500 stands for zero in the data rows.
Some points, each followed by its number:
[581 477 362 569 602 666 537 458 457 381 561 442 487 5 664 487 488 383 388 540 569 585 590 506] 0
[397 430 353 579 527 475 536 363 367 520 496 521 503 580 332 427 389 467 508 405 398 606 632 535] 1
[412 808 677 405 368 560 481 612 375 368 368 696 328 437 364 621 500 379 361 469 388 351 527 393] 2
[366 298 437 624 330 375 430 692 425 379 508 749 643 266 449 407 457 848 654 389 368 445 366 372] 3
[645 577 532 476 711 678 464 491 506 423 623 367 510 403 686 565 590 391 333 538 480 549 648 489] 4
[552 342 360 727 412 387 340 594 441 405 299 378 606 477 621 426 539 392 377 405 510 431 584 350] 5
[386 335 370 597 334 352 492 357 592 688 424 614 471 455 355 408 382 639 726 384 639 388 369 622] 6
[637 423 711 402 658 317 350 807 616 358 387 326 330 614 723 648 589 384 383 441 450 408 555 374] 7
[397 517 380 405 385 296 611 367 418 730 408 419 645 624 338 409 422 541 557 576 556 476 375 617] 8
[506 406 443 362 662 383 359 392 330 417 360 363 254 566 443 357 358 406 373 763 394 591 544 782] 9
[615 590 434 380 530 646 802 416 593 386 420 518 478 736 565 417 597 387 372 679 323 375 520 548] 10
[721 582 787 407 866 359 327 560 714 383 716 350 408 459 690 609 589 373 383 519 342 541 472 554] 11
[381 359 402 680 356 283 443 371 439 764 380 459 524 245 365 361 383 668 668 430 537 482 393 591] 12
[664 538 405 362 702 672 723 376 442 403 407 413 561 744 528 405 484 410 367 657 459 529 656 599] 13
[762 701 695 377 672 533 370 480 638 391 695 344 550 749 665 732 756 360 361 599 351 377 365 357] 14
[367 332 474 432 394 544 501 372 475 580 714 625 512 591 350 406 559 700 819 387 353 355 348 450] 15
[999 999 469 404 471 568 356 431 525 384 463 365 436 693 720 999 829 410 365 999 538 380 304 365] 16
[387 430 391 542 437 581 586 367 363 469 382 645 711 371 317 373 359 477 531 383 499 394 675 470] 17
[837 601 648 496 771 393 380 366 721 566 832 398 560 345 559 692 664 402 488 638 332 496 371 641] 18
[427 590 725 411 552 516 391 685 648 392 705 522 428 503 646 620 599 403 381 390 373 337 576 359] 19
[373 407 402 429 438 703 619 668 463 390 379 758 571 425 697 395 603 420 378 352 646 517 740 301] 20
[471 540 379 821 817 423 416 377 371 523 365 371 681 489 357 406 384 439 369 569 773 887 761 652] 21
[380 379 352 999 564 397 384 607 371 411 360 339 377 414 649 383 373 573 380 380 833 642 837 552] 22
[364 314 427 470 318 296 337 401 349 531 382 351 607 598 350 402 324 728 439 611 351 582 351 529] 23
[345 545 353 441 365 286 504 349 370 758 396 393 601 565 366 376 342 747 672 529 408 855 344 539] 24
[381 660 414 363 413 397 702 336 435 907 388 592 999 508 320 351 455 617 855 440 406 538 383 544] 25
[450 448 612 481 491 421 343 780 467 386 498 361 268 762 805 615 395 415 382 475 563 384 591 381] 26
[436 521 747 352 543 581 449 615 470 382 647 578 609 552 555 608 562 439 384 419 391 363 684 388] 27
[778 597 351 391 785 746 780 372 672 595 707 332 699 528 357 458 594 382 459 712 413 620 388 936] 28
[505 566 411 538 567 666 607 348 371 448 503 620 748 260 391 375 529 393 462 417 514 628 715 489] 29
[389 542 409 505 333 521 407 793 463 395 410 674 857 575 688 558 372 398 365 416 779 378 552 373] 30
[440 522 396 464 451 321 629 388 366 946 356 391 361 380 357 431 387 533 767 624 392 772 359 709] 31
[359 536 535 401 456 623 530 701 556 377 517 654 461 371 692 480 488 408 357 386 569 371 669 383] 32
[405 585 398 366 379 508 631 389 482 730 606 792 531 238 357 485 266 771 858 392 605 388 389 529] 33
[350 412 578 366 365 606 701 385 923 591 694 619 623 687 362 456 553 565 735 420 409 422 352 578] 34
New points follow, each followed by the numbers of its three nearest points above, nearest first.
[412 378 439 527 502 378 406 725 354 415 363 434 598 249 599 383 388 412 362 403 384 533 786 351] 5 32 20
[387 457 413 450 367 331 489 369 369 712 334 373 562 579 345 360 356 727 642 556 403 760 382 589] 24 23 8
[418 429 406 580 440 414 523 387 380 595 335 516 507 728 319 443 353 543 533 451 460 647 576 516] 1 8 23
[610 334 606 611 842 318 405 687 423 386 339 348 456 500 707 705 412 381 372 489 360 369 644 398] 7 26 5
[556 449 433 386 435 702 699 401 510 381 594 481 475 516 506 415 611 389 457 549 385 399 449 587] 10 13 4
[461 834 725 410 352 694 601 654 378 377 374 728 356 344 592 676 794 373 414 576 384 326 380 378] 2 32 19
[427 728 713 380 332 504 454 570 352 413 355 464 529 519 390 645 574 392 378 583 408 383 429 386] 2 27 19
[397 374 379 386 385 290 447 373 374 666 343 625 587 362 357 398 289 858 686 413 454 840 349 352] 24 12 23
[916 878 505 412 456 357 404 518 473 409 387 329 584 653 619 999 670 406 400 999 477 371 389 358] 16 14 18
[653 626 556 403 622 504 490 570 564 388 576 375 762 241 728 598 573 391 407 553 524 462 500 368] 4 0 27
[660 536 399 390 663 683 735 375 586 517 773 377 671 594 412 398 502 413 516 639 410 659 459 800] 28 13 10
[601 272 379 677 525 486 457 507 433 410 387 335 569 587 611 388 396 394 369 453 594 655 677 453] 5 1 22
[627 569 838 443 847 350 300 559 621 412 653 333 471 499 675 755 608 395 402 673 386 381 453 561] 11 14 18
[973 999 598 362 367 463 367 641 602 382 335 349 697 449 728 999 834 432 407 999 676 381 351 339] 16 14 4
[405 379 609 388 329 311 384 505 371 462 367 333 390 635 318 425 359 619 384 484 375 495 334 358] 23 8 1
[410 439 489 363 380 360 397 913 737 403 323 602 576 471 680 549 340 404 386 400 999 419 388 392] 30 32 26
[526 340 362 731 605 515 305 550 357 389 365 362 608 558 695 373 515 417 387 425 381 744 742 382] 5 1 4
[381 510 343 555 345 564 669 398 344 547 353 716 683 491 368 394 330 547 566 381 495 541 563 419] 17 1 29
[356 627 384 434 360 379 614 359 406 715 312 745 412 632 356 442 422 784 731 397 665 831 351 377] 24 6 8
[353 318 346 846 357 593 352 561 335 429 510 600 193 448 410 465 324 636 485 383 842 368 691 417] 22 1 6
[610 221 414 698 716 406 385 385 382 594 730 384 159 353 479 371 410 384 569 692 398 533 512 999] 9 1 31
[684 558 426 679 572 671 436 369 400 415 692 362 222 508 536 533 609 405 523 545 364 389 509 582] 4 1 10
[379 388 432 783 496 401 332 409 381 545 381 389 476 490 355 462 312 550 467 415 593 533 710 594] 1 22 12
[415 558 617 434 350 732 754 395 753 558 816 489 481 405 366 466 725 435 707 505 402 398 354 692] 34 15 10
[777 407 368 553 635 650 816 357 480 539 389 421 747 248 350 391 630 386 431 427 429 883 448 639] 29 28 0
[832 670 502 369 707 743 909 373 791 660 860 359 475 729 376 424 865 423 566 646 349 675 379 848] 28 10 18
[357 398 646 448 323 510 302 562 555 478 874 539 581 402 518 488 629 681 669 401 340 340 354 483] 15 3 19
